In the rows, zero is written as 128.
The rows of D fall into a few groups, and each row is roughly a mix of its group's hidden directions; one row fits no group.
D:
[[ 96 151 124 152  70 117 132  66 111 137 106 101 121]
 [177  84  91 156 137 176 141 102 151 113 124 156 125]
 [139 122 140  77 151 133 115 201 156 131 131 167 125]
 [163 136 112 117 168 123 110 133 165 183 175 142 157]
 [214 142 101 100 135 136 117 129 103 143 115 118 156]
 [160 125 139 103 179 136 143 179 156 135 165 167 141]
 [142 129  96 124  64 113 168 124 147 108  82  97 111]
 [145 184 115 130 145  95 106 151 105 146 187 106 145]
 [161 114 161  97 182  78 102 157 153 128 141 122 138]
 [184 133 140 115 168 101 141 169 124 124 171 166 141]
 [ 92  89 128 143  91 157 157  99 142 105  79 127  95]
 [125 162 147  86 105  99 154 173 110 144 159 173 114]
 [148 142 139  91 160 118 107 185 140 173 160 160 136]
 [180 149  97 137 143 111  86  92 152 142 134  85 154]
 [160  95  84 143 101 171 147 129 150 122  69 124 135]
 [170 143 101 117  70 163 143 138 139 149 100 163  99]
 [132 173 149  85 133  87  87 174 115 145 130  98 130]
 [170 107  81 153 110 188 125  93 139 112 134 149 120]
 [153 127  89 129  85 170 143  81 135  98  94 123  99]
 [166 110 128 143 194  90 105 152 148 118 145  99 152]
 [124 107 108 141  76 178 153 121 148 132  79 152  97]
 [174 146 156  94 122  80 139 150  96 124 159 172 126]
 [ 82  93 130 118 157 126  95 130 157 118  87  72 121]
 [109 139 136 127 109  64 151  87 148  92 150  87 140]
 [128 137 143 132 115  91 149  58 165 120 148 121 174]
 [180 122 162 137 178 102 118 103 150 143 171 120 154]
 [186 124 100 187 114 172 106 120 114 124 130 153 130]
 [ 68 144 147 160  92  97 149  80 107 115 114 117 130]
 [ 70 126 136 102  93 172 148 130 117 118  88 129  87]
 [190 112 106 182 141 116  97  90 138 110 115 132 148]
 [123 140 164  86 141  53 137 166 137 125 120 113 144]
 [165 171 103 116 128 140 108 189  92 165 135 130 114]
 [118  73  93 155 122 154 136 118 136  69 109 103 102]
 [ 84 147 163 112 141  72 127 187 142 133 148 134 121]
 [157 149 111 124 116  62 122 182  95 103 117 145 124]
 [165  86 123 109 172 162 133 189 136 125 147 147 126]
 [169 112 132 121 188  85 122 171 123 109 161 119 150]
 [142 161 136 125 158  83  72 131 139 165 141  96 161]
 [176 118 118  93 175 139 110 184 144 145 158 122 139]
 [ 88 116  95 172 125 135 137  91 108 112 116  65 137]
 [143 122 104 155 113 207 121 105 124 158 118 165 121]
 [ 78 105  90 144 133 144 109 149 137 106  74  86 117]
 [ 94 133 120 162  98 118 127  62 116 130 111  74 131]
 [138 100 109 126  82 161 158 127 143 125  56 131 107]
 [182 169 117 128 114  90  75 115 122 116 104  95 132]
 [190 163 135  83 148 108 105 132  84 144 150 127 137]
 [150 132 110 119 176 101 102 176  92 112 143  80 140]
 [102 166 130  55 116 137 132 164 128 152 137  94 109]
 [103 145 129 121 108  58 102 117 128 131 118  68 150]
 [ 97 107 124 118 161  90  92 150 154 116  97  68 135]
 [ 95  98 127 109 190 134 123 156 170 126 136  85 148]
 [121 144 139 145  69 107 121  62  94 130 104 116 109]
 [ 78 116 123 108 100  95 104 130 106 106  78  85 108]
 [177 110 117 152 187 118 101 161 150 122 153 113 159]
 [ 94 171 168 120 154  84 111 130 107 149 179 123 138]
 [102 155 151 114 155  59 121 164 119 123 159  96 140]
 [177 157 154  80 156 100 104 135 105 146 163 152 140]
 [106 159 150 119 129 134 200  90 136 153 161 156 127]
 [152 114 144 183 165  85  79 122 124 119 119 117 163]
 [ 87  80 112 163 112 166 139 116 147  88 115 134  89]
 [173 138 129 107 148 131 127 193 146 133 149 184 135]
 [ 48 114 165 125 132 129 166 150 116 144 146 152 127]
 [ 97 112 118 132  83 123 161 114 121  97  80  84  92]
 [169 124 117 145 111 119 163 120 129 129 157 209 126]
 [113 140 154  84 123 140  95 190 108 122  86 126  97]
 [158  78 112 131 160 168 162 152 146 130 161 171 130]
 [120 106 145  69 143 172 119 179 153 134 136 163 122]
 [ 92  93 145 111 163  87 122 111 113 102 110  69 118]
 [ 91 110 154 109 143 150  96 107 191 152  98 101 124]
 [128  68 113 145 150 199 132 127 143 111  99 138 115]
 [128 122  97 163 100 185 143  90 122 152  81 111 140]
 [129 101  89 167 174 107 130 149 104  89 125  80 140]
 [103 155 168 117 169  83 106 126 112 134 187 127 143]
 [171  87  95 124 162 171 155 137 157 135 166 146 136]
 [166  88 103 114 169 186 121 152 160 143 136 147 126]
 [ 66 127 115 113  89 193 149 118 135 139 112 134 114]
 [148 168 151 103 116  90 124 126 153 138 187 175 128]
 [179 141 152  91 103 100  87 155 124 144 164 149 153]
 [123 116 155  99 167 140  85 201 122 134 108 117 122]
 [154  80 113 185 145 159 111  94 139 103  94 142 133]
 [ 83 136 164  64  87 134 127 125 142 146 106 148 104]
 [120 115  97 157  95 213 108 123 135 134 111 136 123]
 [ 59  88 146 106 131 112 166 131 135 129 100 129  90]
 [138 108 148 106  83 148  94 119  95 115  87 161  82]
 [166  95 112 130 174 165 101 176 139 138 118 159 153]
 [144 163 143 162  90 106 107  64 150 161 119 116 137]
 [126 149 183  72 129  72 127 132 116 125 148 149 105]
 [156 109 148 106  97 142 150  80 168 135 100 180 139]
 [126 136 146 179 117  98  78  96 112 106  74 122 134]
 [173  83 109 184 163 139 117 103 147 119 132 148 153]
 [182 114 122 158 160 102 128 131 141 143 172 175 158]
 [127 129 108 151 112  87 147  92 179  93 162 106 161]
 [103 126 115  98  81  97 110 160  80  99  92 124 105]
 [165 100 129 115 181 122 135 184 132 128 177 123 150]
 [ 89 130  95 192 118 175 121 125 147 131 165 143 114]
 [106 105 100 173 104 195 137  91 127 130 102 127 114]
 [125  96  94 173 127 166 135  69 137 105 117 100 150]
 [115 149 114 168  90 176 142  80 144 170 121 147 143]]

One row of each group comes first, with its name. Which group is each row after those in?
[105 163 159 117 155  81 114 179 135 156 164 138 147]
Z
[ 98  97 127 130 109 168 153 126 109  75  88  95 100]
P
[155 139 142 129 107 188 143 101 133 158 175 171 140]
V

[102 107 144 124 150 126 177 158 131 153 184 174 140]
P
[151 124 173  59 134  82 130 137 107 109 116 137 103]
Z
[141 119 103 166 119 116 176  68 141 127 171 140 151]
P
[ 95  93 113 134 174 147 102 143 169 124 116  71 145]
V
[ 92 124 154 125  86 144 145 128 160 134 124 188  82]
Z
[147 114 102 151 124 206 119 135 125 164  98 161 128]
Z
[ 86 122 145 130  78 149 156  85 119 124  92 130  82]
Z
[126  93 104 125  98 116 158 152 148  84  74  95 106]
Z
[172 106 121 118 160 151 124 168 148 153 151 191 130]
P
